One turning vector, and how many steps it has turned
The counts run from 0 to 1088.
[220,-257,-497,-186,-107,-114,227,-107,61,-143,43,114,-222,-169,-86,256,-59,175,-132,-53,-247,186,192,201,634,13,-122,78,84,-69,72,175,396,207,60,183,-30,14,-296,149,-94,45,224,-119,-204,-80,74,-276,213,-177,133,1,122,104,81,-162,-32,-237,-357,193,130,268,-77,119,21,-48,-37,-532,405,-25,187,-55,-151,-160,40,158,121,190,-25,-68,-68,185,-141,-3,416,-183,3,-37] -> 502
[312,-288,-537,67,-132,101,206,69,22,105,-84,-73,-383,-241,-262,-41,77,25,-165,-191,-248,156,33,221,306,237,14,93,225,-127,63,-45,-18,-173,34,71,1,90,-343,149,55,140,245,-180,-155,53,210,-223,247,-327,45,-170,97,-213,246,93,-58,-308,-209,113,-4,138,-228,53,-263,51,200,-592,-39,-105,313,185,-175,-194,-117,433,236,12,188,25,-65,-78,-105,-118,286,-266,-35,-87] -> 431
[390,-324,-307,-228,-159,80,372,-195,406,3,58,-62,-72,-193,-112,66,213,164,-87,-71,-223,-41,-102,275,417,240,-35,-121,18,134,161,52,135,63,-183,-6,87,43,-273,56,76,63,299,-269,-181,180,166,168,445,-234,385,-140,188,-11,183,18,-150,-191,-387,77,-47,50,-213,-19,2,203,110,-446,223,136,191,33,-257,-65,5,328,300,83,116,107,-75,-49,-209,-54,87,-239,85,-16] -> 11
[152,-337,-423,-135,-307,186,320,-283,199,209,37,165,-99,-145,-198,106,160,333,-264,-30,-328,88,-25,123,386,184,-41,17,88,30,31,143,139,-21,-130,38,63,-63,-309,20,38,97,448,-273,-47,22,288,81,170,-312,229,52,190,9,213,-51,-168,-157,-161,132,77,46,-402,-17,-158,88,10,-347,345,-36,177,123,-260,-219,-156,240,4,168,6,174,24,30,-239,36,351,-100,-25,-218] -> 246
[133,-272,-427,-180,-81,151,352,-86,295,269,-158,211,-67,-203,-210,-26,162,299,38,29,-206,65,100,265,166,5,84,166,165,-24,-7,-3,142,-50,-87,391,-41,25,-292,102,-120,52,306,-454,-127,252,68,-153,416,-293,298,50,118,-295,170,111,-188,-270,-186,7,-92,24,-310,-87,-133,66,3,-435,-60,-26,293,147,-224,3,19,214,75,147,-75,76,59,-56,-136,14,436,-163,198,-60] -> 479
[273,-311,-355,109,-126,-129,168,-152,45,78,-119,25,-269,-300,-307,133,10,53,-121,-19,-213,218,278,165,331,-24,-19,240,37,-140,157,48,30,-186,165,236,-150,157,-405,148,-11,28,251,-379,-242,-108,-9,-292,541,-370,272,-207,130,-57,105,-86,-187,-340,-192,63,216,101,-34,-76,16,34,-189,-373,238,12,315,-1,-245,-106,-96,214,154,84,16,18,-107,-70,-66,5,465,-218,137,34] -> 831
[384,-117,-474,48,-206,96,283,-168,306,-7,-10,-172,-206,-166,-339,172,138,44,8,-67,-209,-56,-36,178,381,144,7,78,-5,-68,177,-38,122,-395,-39,44,-78,169,-318,152,-12,84,207,-434,-187,200,121,40,483,-363,209,-157,-45,-140,76,110,-113,-196,-344,7,53,11,-127,98,-39,132,137,-304,33,-43,227,-122,-180,-231,-37,382,327,60,13,86,19,-76,-250,-225,184,-149,85,-63] -> 77
[185,-247,-350,-9,-218,124,363,-132,243,85,35,63,-159,-95,-174,283,148,92,-7,-65,-206,99,-10,140,402,138,-149,141,-68,-20,71,59,347,-54,47,205,14,127,-407,105,-115,35,383,-376,-204,69,316,-152,559,-280,274,-6,143,28,56,156,-216,-172,-278,16,191,94,-180,-22,-20,115,-177,-379,405,1,297,-121,-219,-134,-32,53,124,182,34,-57,9,-15,-114,-14,221,-175,37,-147] -> 834
[256,-393,-281,-221,-114,66,230,-241,311,81,-112,-54,8,-31,-349,192,206,105,-53,-37,-262,85,105,352,390,156,-134,-1,-8,23,1,23,104,-176,-55,138,-20,193,-425,49,-104,66,345,-349,-211,7,189,-1,380,-229,296,-39,167,-77,210,-5,-238,-194,-227,17,143,154,-234,-120,78,313,-187,-278,343,217,183,-9,-230,-92,-165,188,271,148,-35,-41,-87,52,-91,-69,299,-191,245,-105] -> 453
[571,-336,-372,-58,-173,-87,228,-254,241,-42,47,-119,-294,-268,-107,175,87,180,-188,-4,-124,4,166,124,378,94,-30,90,-5,54,54,259,29,-5,-6,50,-194,171,-394,100,44,15,116,-265,-338,78,91,-160,505,-322,235,-320,187,75,59,-204,-51,-269,-323,169,116,108,45,-9,60,-13,-5,-376,345,-62,276,34,-201,-180,8,99,206,84,-49,100,-138,86,-93,-35,311,-250,-143,76] -> 389
[308,-352,-518,25,-230,123,200,-143,72,-24,36,-35,-99,-219,-293,139,152,214,-99,-111,-316,251,90,282,311,288,-47,105,233,-32,47,55,134,-90,-106,11,62,108,-318,96,64,-36,299,-135,-56,89,214,-4,377,-221,129,-50,286,-138,113,62,-165,-105,-216,149,128,66,-187,97,-270,156,11,-511,306,-7,284,107,-246,-225,-125,224,32,-10,155,70,-89,-95,-125,39,239,-193,-28,-82] -> 961
[85,-186,-440,140,-218,-51,234,-184,136,168,-36,122,-175,-44,-439,35,138,98,-74,-136,-240,254,115,118,282,143,-37,175,73,-56,143,19,266,-264,24,344,-23,111,-319,197,-88,28,332,-356,-131,-20,213,-181,359,-348,136,51,157,-181,177,124,-213,-181,-140,48,200,45,-183,92,-104,33,-25,-457,207,-89,403,-138,-251,-121,-132,214,27,71,29,-77,62,22,-188,-50,455,-57,86,-83] -> 118
[355,-403,-430,-91,-12,-7,314,21,38,-77,-9,-132,-110,-290,-198,213,119,-18,-42,-101,-169,43,266,298,521,165,142,62,103,-118,74,-25,-110,-141,41,-5,-53,22,-452,27,25,136,236,-233,-289,-59,135,-89,464,-330,20,-175,0,2,123,-123,-206,-183,-304,111,-70,85,-63,-203,-5,265,-19,-447,92,-74,169,123,-8,-77,-193,267,309,117,132,-14,-123,-75,28,-54,273,-165,146,-284] -> 136
[340,-385,-297,-169,-191,69,329,-198,351,232,-33,-17,21,10,-267,191,204,93,-44,-31,-182,-51,76,222,420,70,-81,-30,112,52,123,-37,190,-96,-149,210,-93,84,-353,86,-148,-26,305,-324,-205,68,174,76,422,-317,270,-69,-7,-68,145,-74,-139,-132,-290,-56,6,31,-163,-167,108,200,-160,-323,212,192,110,-2,-338,-80,-90,46,328,148,-69,-95,-5,37,-119,-85,349,-135,167,-126] -> 272
[300,-304,-468,-257,-37,-83,265,-13,-7,72,49,116,-128,-375,-26,162,29,283,-62,-47,-255,121,384,226,420,-78,87,165,144,-36,-71,65,-17,110,36,180,-59,-48,-319,26,-16,44,251,-283,-280,12,-22,-206,488,-320,130,-89,77,-90,87,-229,-154,-166,-314,157,-118,185,-2,-219,5,74,-18,-480,58,-116,214,85,-106,21,16,51,106,138,-24,69,-133,-69,-34,55,425,-191,118,-38] -> 978
[275,-268,-333,-21,-297,33,182,-415,398,187,-44,138,-125,-114,-276,23,171,242,-236,-104,-235,106,-98,114,565,121,-153,-92,-20,63,67,124,320,3,-126,267,-104,91,-188,160,-72,-42,375,-261,-149,86,147,-73,233,-275,282,125,107,-43,126,-70,-166,-141,-260,159,211,180,-232,135,111,57,-65,-381,367,110,159,-63,-272,-133,53,205,130,76,-68,35,-102,179,-234,-41,412,-231,88,163] -> 507
[165,-248,-463,-227,-137,-147,318,-63,209,218,-11,238,-48,-233,-88,114,60,194,-23,-109,-300,31,196,91,413,-21,190,14,166,-53,303,-137,172,17,-125,215,-53,-127,-235,162,127,27,291,-429,-179,39,5,-121,335,-343,194,24,-57,-167,105,-28,-187,-141,-298,186,-275,-66,-282,-75,10,22,171,-422,-66,-45,224,82,-251,-96,41,267,125,118,-87,81,33,-89,-207,-18,440,-58,291,-167] -> 859
[331,-302,-508,-59,-216,144,224,-154,264,213,-156,-46,-162,-205,-181,52,171,345,-136,-7,-278,39,91,193,320,167,105,-18,37,-48,-96,10,-131,-249,-62,138,-164,84,-198,123,-14,-11,313,-319,-339,67,97,-14,332,-340,324,-91,63,-180,53,-61,-245,-134,-58,187,-65,2,-201,18,-120,184,208,-341,-12,-9,209,96,-246,-98,44,508,307,79,81,324,-80,-77,3,-67,302,-140,127,52] -> 130
[365,-335,-478,-300,57,154,450,-191,-8,-137,23,47,-335,-239,-119,93,35,160,-88,-16,-248,-16,148,209,433,77,-89,109,96,-114,-68,-29,185,90,123,79,36,-1,-437,106,-73,202,170,-240,-170,86,-11,-113,442,-205,148,-124,117,219,77,-89,162,-413,-498,-5,-43,210,-161,-69,-58,20,50,-468,264,-94,64,-76,-85,-130,5,44,175,100,25,-97,106,124,-138,-28,290,-52,51,-273] -> 221
[222,-260,-431,45,-156,-50,189,-287,53,77,-9,101,-253,-235,-385,99,35,93,-171,-68,-244,220,289,123,335,-26,-29,232,6,-188,68,86,79,-170,126,277,-24,146,-343,161,-47,86,312,-327,-140,-123,-47,-302,424,-368,135,-66,161,-102,95,-67,-148,-287,-198,77,256,250,-25,38,61,-14,-114,-392,367,-59,144,-34,-190,-66,-76,99,110,40,-67,48,-65,74,-151,-17,659,-126,135,70] -> 830
[255,-223,-423,-256,12,-42,256,-52,75,-57,69,32,-166,-399,-264,116,-36,1,55,35,-353,135,338,204,351,-134,150,151,133,-172,187,-68,74,-52,120,4,88,99,-385,137,33,77,276,-406,-174,-45,-212,-103,513,-311,134,-204,116,-70,151,-62,14,-343,-385,-43,2,66,-30,-227,-10,47,-122,-381,100,-3,54,9,-175,-158,-232,160,142,124,-74,76,-73,-87,-230,-47,471,-162,168,-132] -> 21
[276,-176,-430,-200,-165,-74,138,-375,195,41,78,29,-213,-307,-88,181,-22,176,-288,70,-327,97,159,120,457,-45,-22,112,-115,-12,25,248,115,158,67,-37,-71,17,-291,247,6,-20,317,-430,-380,-27,8,-189,306,-375,273,-137,200,-22,109,20,-214,-175,-232,236,3,154,-75,-45,28,11,73,-344,227,-192,228,-64,-112,-36,-99,317,-18,67,98,90,69,-106,-205,-107,374,-229,104,-63] -> 442
[467,-317,-316,-178,-82,40,256,-263,213,-8,10,-176,-262,-218,-260,101,64,125,-176,36,-197,-23,301,237,379,10,-68,27,-60,-48,-50,116,-69,-132,-13,-49,-1,158,-407,132,33,130,293,-389,-158,105,42,-14,410,-412,140,-70,-53,63,74,-158,-47,-220,-328,-104,24,301,-119,12,137,45,-140,-267,186,69,-98,89,-159,-158,-149,194,233,130,-171,119,-96,95,-194,1,379,-225,96,1] -> 74
[212,-328,-429,-207,-63,-57,388,-160,367,84,-47,49,-36,-83,-20,229,140,156,84,-5,-283,-97,78,196,412,93,48,-30,58,7,184,-32,231,-90,33,137,-105,53,-322,108,-32,-66,199,-401,-292,92,219,34,479,-246,448,16,14,-16,-5,-54,-164,-243,-199,-51,-42,-2,-246,58,42,190,-53,-390,255,121,221,-11,-360,-215,103,177,309,209,-28,-15,73,-93,-72,55,231,-107,309,-101] -> 719
[455,-302,-372,-272,-242,222,359,-376,248,197,17,-41,-221,-176,-317,-59,124,153,-244,3,-278,45,92,67,290,121,-58,48,99,-82,56,107,52,-66,-104,-8,104,144,-258,189,87,93,217,-331,-87,227,-29,100,266,-314,186,-137,218,-95,255,28,64,-263,-296,4,-51,147,-299,-82,-136,-61,123,-325,65,-21,125,16,-161,-131,-133,314,88,56,-34,149,80,51,-328,-111,308,-184,1,-50] -> 608
[214,-292,-509,-117,-190,192,400,-128,282,126,-51,-10,-226,-218,62,198,98,356,-104,61,-199,-11,-77,204,448,159,-42,-34,-6,102,-155,212,30,21,-101,36,-177,18,-334,60,-19,8,361,-243,-301,115,359,-119,288,-308,266,-13,-49,13,107,20,-166,-156,-147,187,-10,152,-334,73,-50,166,116,-379,145,-34,293,161,-190,-108,35,419,293,263,70,127,-53,24,42,-47,156,-258,10,-77] -> 1020
[16,-11,-597,115,-253,27,213,8,230,37,28,25,-206,-364,-206,116,-2,190,-35,13,-186,202,-103,217,480,78,12,92,44,-120,95,9,181,-276,-1,240,-110,5,-218,136,-82,62,403,-250,-162,39,65,-228,267,-254,210,1,96,-164,65,111,-200,-187,-235,268,136,54,-174,69,-60,69,57,-443,-85,-164,270,-102,-171,-133,33,601,152,187,-5,163,-153,92,-91,-201,340,-188,-14,-41] -> 378
[197,-162,-475,-92,-53,-114,151,-135,129,-49,-154,-37,-375,-305,-167,174,-32,-8,-67,23,-301,93,185,266,432,18,-142,37,-87,-110,49,130,111,-154,185,60,-88,75,-429,227,-89,126,284,-422,-337,-7,112,-284,378,-360,155,28,-95,-158,63,110,-38,-261,-182,-36,19,333,-41,23,-5,-16,-165,-436,11,35,282,62,-185,-115,-144,485,233,110,-53,28,67,-54,52,-115,360,-346,209,99] -> 437
[125,-339,-394,-158,-50,-121,157,-75,31,103,-90,14,-171,-430,-254,125,159,246,-192,-117,-181,183,259,330,566,-116,61,91,-52,0,-10,165,-52,-3,91,160,-184,71,-365,110,-31,127,247,-303,-133,-42,9,-372,336,-300,203,-12,161,-65,102,-211,-212,-198,-232,191,-10,68,-185,21,69,124,49,-422,147,-259,253,180,-88,82,-36,164,133,151,-40,85,-115,26,-43,-30,411,-115,155,-4] -> 1
[267,-209,-551,-88,-246,-65,357,113,157,-2,-30,41,-27,-187,-302,103,39,216,29,-169,-243,138,188,228,449,153,106,16,288,-93,185,-117,176,-267,-207,300,53,-50,-311,81,60,-60,363,-273,-82,139,50,-39,355,-281,26,66,-135,-171,-1,-99,-137,-154,-349,53,-69,119,-204,110,-141,187,38,-568,50,62,67,67,-291,-235,36,242,238,132,-83,109,-65,4,-160,-14,415,-92,130,-55] -> 465
[305,-192,-383,-152,-126,-57,243,-164,396,213,-108,-16,-221,-83,-189,189,101,14,-90,-56,-127,-99,-23,67,367,123,-136,-70,-74,42,170,54,231,-62,-89,292,-224,58,-454,259,-108,134,234,-467,-265,98,236,-207,247,-460,133,81,-133,-88,199,40,18,-196,-206,-39,-144,156,-208,-50,131,-46,-11,-361,52,34,300,118,-200,-93,-87,312,283,120,-75,-133,119,-56,-143,-175,375,-160,264,-6] -> 1067
[235,-284,-423,64,-58,-105,169,3,66,27,22,108,-317,-199,-103,74,-143,-8,-182,-141,-152,148,151,132,568,80,10,77,95,-148,106,10,226,-11,106,221,-176,9,-343,163,-103,51,309,-179,-333,-114,62,-347,318,-282,-31,-81,-4,88,36,-203,-115,-321,-348,198,180,283,-34,-10,155,6,-91,-492,315,-88,170,12,-96,-83,48,235,323,132,51,-85,-165,134,2,-89,406,-205,82,-58] -> 55
[77,-402,-537,-72,-85,11,295,-33,100,110,-146,110,-67,-151,-137,99,196,276,-3,-171,-220,158,48,323,503,161,-4,-16,232,-35,57,-22,163,-30,6,243,-119,-5,-314,140,-24,19,356,-194,-109,-59,286,-199,245,-276,280,195,42,-139,49,-30,-196,-126,-99,117,-18,80,-342,182,-87,174,96,-519,245,56,285,270,-210,-61,48,262,199,250,-33,55,20,13,48,38,412,-95,229,-112] -> 184
[169,-352,-361,-99,-130,28,142,-312,40,127,12,44,-131,-193,-356,178,123,8,-154,-19,-282,248,268,218,378,31,-111,248,-11,-56,33,168,162,51,120,50,86,126,-389,150,-93,50,322,-439,-125,-76,93,-190,399,-280,199,-55,345,-88,137,-51,-131,-244,-213,5,135,150,-131,-120,-56,59,-196,-385,390,-47,310,29,-192,-79,-157,32,-62,66,11,-12,15,-73,-162,53,391,-205,89,-80] -> 120
[225,-327,-498,-136,11,214,446,-40,115,-46,26,79,-341,-11,-84,88,28,24,34,30,-195,-10,-27,128,349,206,-39,-9,114,-140,124,-96,284,-68,94,209,-57,42,-407,172,-87,198,149,-302,-317,140,167,-129,455,-337,208,-106,-31,23,128,148,17,-396,-303,-51,-25,153,-204,-77,-117,51,41,-483,110,-6,186,-41,-158,-176,27,285,312,159,108,-135,98,49,15,-80,161,-171,138,-243] -> 933
[265,-354,-379,-169,-245,55,290,-240,182,204,70,184,27,-83,-307,55,178,302,-120,-188,-231,148,150,67,391,71,50,97,251,47,182,-111,243,-45,-230,273,105,35,-186,89,25,-48,349,-294,-138,67,81,77,374,-248,167,3,220,-124,164,-137,-208,-153,-327,161,28,9,-211,-70,51,139,67,-416,240,1,133,-92,-302,-75,57,24,66,114,-85,28,-60,30,-311,136,461,-57,43,-49] -> 1042
[219,-280,-563,16,-53,-56,161,-51,-92,-12,112,-46,-307,-272,-393,199,14,-4,-132,-88,-186,128,211,167,487,107,102,180,84,-280,87,86,29,-269,70,28,-117,45,-328,130,46,143,277,-255,-288,-246,20,-212,286,-269,107,-163,148,-55,114,-74,-102,-236,-249,208,144,-2,-124,-48,-8,133,84,-401,155,-193,199,-54,-63,-126,-54,365,257,58,63,61,-22,-12,-93,-123,456,-10,112,-199] -> 316
